[-21 -47 -33  71 -53] ans = 71, -53

[ 16  67 -27 -38] ans = 67, -38

[-18 -71 -76  58  14] ans = 58, -76

[[-66 -34  22   2 -27 -29  -2]
 [ 15   7 -23  13 -39 -28  55]
 [ -6  17  20   0 -22 -29  31]] ans = 55, -66

[ 72 -69  64 -40] ans = 72, -69

[-28 -60  28   2] ans = 28, -60
---
[69 -9 11 45 50] => 50
[-28 -12  -7 -84] => -84
[ 83 -75 -36 -79] => -79
[-24 -30 -61 -54 -13 -34 -26] => -26
[70 13 18 22 42] => 42
[ 63  18 -47  65  66] => 66
[ 57 -14  70 -22] => -22
---
32	-37	-30	17	38	20	32
65	45	37	-46	-52	-49	66
-32	-32	25	-25	35	-25	-36
-> 45

56	15	68	69	52
70	4	-3	-22	29
-> 4

21	-11	-21	-5	-17	-21
67	-16	5	43	-2	-74
-> -16

-46	60	27	-59	8	-13
-58	5	76	-17	11	22
-> 5

-12	-25	-26	-15	48	39	-54
60	-83	18	-57	37	17	21
-> -83

11	-26	-25	45	5	36	12
-27	-58	-41	-31	10	2	-6
52	-40	76	-5	70	-29	36
-> -58

-65	23	-63	-57	1	-57
-56	23	-53	-42	-10	-45
-> 23

-63	49	-29	0
44	-30	16	-12
-> -30
---
[ 39  83 -52  36  25 -20] -> 25

[ 49 -27  58  15 -60] -> -60

[  1   7   4 -15  17  62] -> 17

[[ 33  60 -33 -81  50  77  -8]
 [-58  77   1 -54  41  60  34]] -> 50

[-27 -30 -17 -18 -75] -> -75

[ 19 -41 -81  36  23] -> 23

[-57  37  76 -62 -24] -> -24

[[ 19  66 -24  19 -58 -12  31]
 [-52 -45  66 -54 -25 -28  25]] -> -58

[ 46  32 -79 -43 -40] -> -40

[[-56 -49  -2 -47 -47]
 [ 10   2  70 -43 -40]
 [-35 -41  64 -66 -61]] -> -47
---
[[  4 -10 -62  36  -7   3 -21  12  -3  40  36 -36 -16]
 [  2   6 -49 -10  23  11  10 -30   2   3  20 -47  68]
 [ -6  -5  41  28 -21  -1  13  14 -25  18   1  72  39]
 [  1 -48 -31  34 -51  20  -3  43  13 -46  46 -13 -10]
 [ -8 -65 -15 -10 -10  14  10   4  -8  13 -54 -16  -4]
 [  3  43  14  20   9 -46   5  13 -21 -34  25 -16  -4]
 [  7  53  29  45   0   0 -31  13  11  22 -19  -8 -18]
 [  8  16 -77  12 -15  52  10  44 -18  11  14 -43   7]
 [-10  30  -6  24   4 -23  38  17   2 -33 -28   3 -23]]	-10

[[ -7 -29   5  22  30  21  11 -14  -3  -8   9  54 -36]
 [-30 -11 -21  -8  28  -2  16  20   7   0   4  -1  -5]
 [ -9  -1   3  21  35  14  53  22  44  -1 -18  -3  22]
 [  6   2  23  -1 -21  10   8  61  16 -27  -4  38  -8]
 [ 21  -6  28 -14   7   3 -15  -8 -30  23   0 -41   9]
 [ 63 -26  32   0 -20  22 -12 -40 -28 -19  10  15  10]
 [ 11  22   7 -18   7  -2 -33  28 -26  35 -39  -9  16]
 [-30  -9 -52   6 -15 -40  18   3  36  -9  27  10  -3]
 [ -8  -1  -2  -7  80  -9  15  51   1  23   0   0  -1]
 [-18 -11  -6 -21  37 -26  -9   5  -1 -28  28  41  -5]
 [ 11 -14   1   1  57  31  -3  23  12 -10   1  23 -32]
 [ 30 -22  28 -32   7  16 -38  28 -53   0   7  28 -12]]	-29

[[  0 -19 -22  27  19   3   1  -4  13  30 -39  18  18 -15   4   9]
 [-31   6 -32  50 -13  35  22  17  14  13  26  34 -13 -21 -42 -12]
 [ 26  -4 -19  24  -3  11 -13  34  12  19 -14   5   2   3  -2  -9]
 [ 27  -4 -23  10  27 -19  -9 -14  -3  -9 -43  -8  29   0  20  36]
 [  7 -17 -22  -3 -23  20  27  -8  24  36 -23  48 -39  13   3 -36]
 [  1  32 -11  -8  28   7 -10   2  -2  13  54  67  18  -4   8  11]
 [ 26   5   2 -37 -20 -27  -3   0 -14  -2   9 -21 -13  32  -3  13]]	-19

[[ 29   0 -18 -12  -1  27  -1  43  30   2  13   0  -2]
 [ 23  -1 -13 -11  -1  31  -1  46  36   0  14   0  -2]
 [ 25  -2 -16 -13  -2  40   0  49  33   2  12   0   3]
 [ 21  -1 -22 -10  -1  38  -1  48  37   2  16   0  -3]
 [ 21  -2 -20 -10  -1  38  -1  36  46   1  12   0  -2]
 [ 23  -2 -18 -11  -1  47  -1  64  29   1  12   0   1]
 [ 18  -2 -23  -9  -2  50   0  33  35  -1  12   0   0]
 [ 24  -1 -29 -10  -1  34   0  39  40  -1  11   0   0]
 [ 21  -2 -10 -10  -1  44  -1  38  45   1  10   0  -1]]	0

[[13 62 18  0  0  1  0  0]
 [ 1  1  1 22 61 11  1  1]
 [ 1  1  0 -1  1 13 62 17]
 [ 7 -1  0  1  0  2 31 56]
 [ 2  0 -1  0  1  5 50 39]
 [62 14  0  0  0  1  0 16]
 [ 0 -1  0 15 61 17  0  0]]	62

[[-35  50 -14   8 -47   2  11 -17 -30  16 -17]
 [ -2 -37 -58 -13 -20  27 -22 -36   0  23  31]
 [-54 -29 -10 -34  45  -9 -25  23   5  10 -42]
 [-57 -50 -31 -54  15  30 -15   2  46  10  20]
 [  0 -62 -24 -74   0  27 -14 -13 -14  13 -28]
 [-16  36 -30  13  16  15  38 -16 -19  -5 -26]
 [-57   3 -29  11 -35  28   1 -49  -4  32  10]
 [-23  55 -17  -2 -45   3   9  -5 -15  15 -15]
 [-26  13 -28  36  -5  16 -17 -45 -33  20  -3]
 [-25  65 -13   4 -53   0   6 -10 -24  19   4]]	50

[[ 39  41 -24  -5 -29 -49  47   5  -9 -41  18  -2 -13 -55]
 [ 23  64   4   7 -35 -66  25 -19  24  22  44  -7 -11  21]
 [ 38  44 -26  -2 -28 -50  46   5  -7 -41  21  -4 -13 -56]
 [-39 -43  24   3  28  48 -47 -10   8  42 -17   1  16  55]
 [ 38  42 -25  -6 -29 -49  44   6  -9 -43  16  -3 -14 -56]
 [ 21  54  39  27 -14 -18  -5  10  57 -10 -24  11 -34  55]]	41
---
 0.52   1.13   1.51  -1.94   1.88   0.89   1.42 -> 0.52
 0.092   0.075   0.059  -0.156   0.192   0.117   0.011 -> 0.092
 1.0   1.7  -1.6  -1.3  -0.8   0.1  -0.7 -> 1.0
 0.05  -0.09   0.09  -0.14 -> 0.05
 0.615  -1.859   0.402  -0.683   0.246   1.370 -> 0.615
-152.898  -173.982  -103.205  -101.916   -89.389  -138.370   199.010 -> -152.898
 14.5    8.0  -12.1   11.8 -> 14.5
 145.91  -169.90    40.66   174.64    73.31   142.11   -45.84 -> 145.91
15.204  13.847  18.519  -1.425  -9.754 -> 15.204
---
[[ 33   1  36  -6 -23]
 [ 33   1  79  -6 -23]
 [ 11   1  36  -6 -23]] => 79

[[-79 -78 -58 -13 -46 -75  67]
 [-21  12  26  69  57  21 -30]] => -46

[[  0 -29 -73  -6  52 -18]
 [ 44 -59 -58  19 -30  13]] => -6

[[ -3   0 -26  -2 -15   3]
 [ -9  -3 -81  -7 -11  -8]
 [  2  -1  18   2  12  -9]] => -7

[[-79 -23  39  -1  26]
 [ -6 -10  19  70  29]
 [-29  11  28 -49 -53]] => 19

[[-24   0 -68  28  -7 -39  10]
 [-30  46 -13 -14  13 -24  40]
 [-47  46  22  63  49  46  10]] => 13
---
[ 14 -35  54 -72] Answer: 14
[-52 -61  49 -12] Answer: -52
[19 36 78 14] Answer: 19
[ 15 -62   8 -81] Answer: 15
[ -5 -23 -80   3] Answer: -5
[-72  23  49  21] Answer: -72
[ 13  51  -1 -65] Answer: 13
[-22  15  70 -19] Answer: -22
[-61  55  28  43] Answer: -61
---
Q: 1	8	9	5
A: 9

Q:
166	55	165	195	217	163	133
155	155	150	151	149	154	152
194	184	67	199	209	167	127
A: 167

Q:
-5	1	-1	-9
-12	39	24	-3
1	-35	-26	-6
A: -26

Q: 26	-26	33	35	-23
A: 35

Q: 2083	5333	3840	8935
A: 3840

Q: 205	167	202	124	137	40	200
A: 40

Q:
219	-51	-677	-96	597	-230	-263
249	-447	-820	-349	476	-16	53
A: -16

Q:
5	2	6	3	4	4	4
5	5	5	5	4	4	7
A: 4

Q: 2063	5628	4380	5297	6130	8705
A: 6130

Q:
-277	-296	-100	866	880	391
216	-608	437	281	-322	110
A: -322
---
[ 15   7  75 -20 -52 -39 -71] ans = -39
[ 15  -9 -12  -8  63   9  15] ans = 9
[-29  73 -51  22] ans = -51
[  9 -75 -28  19  35] ans = 19
[-39  62   3  60 -28 -53] ans = -28
[-36  60  -5  34 -42] ans = 34
[ 77  -7 -16  12 -17  16  29] ans = 16
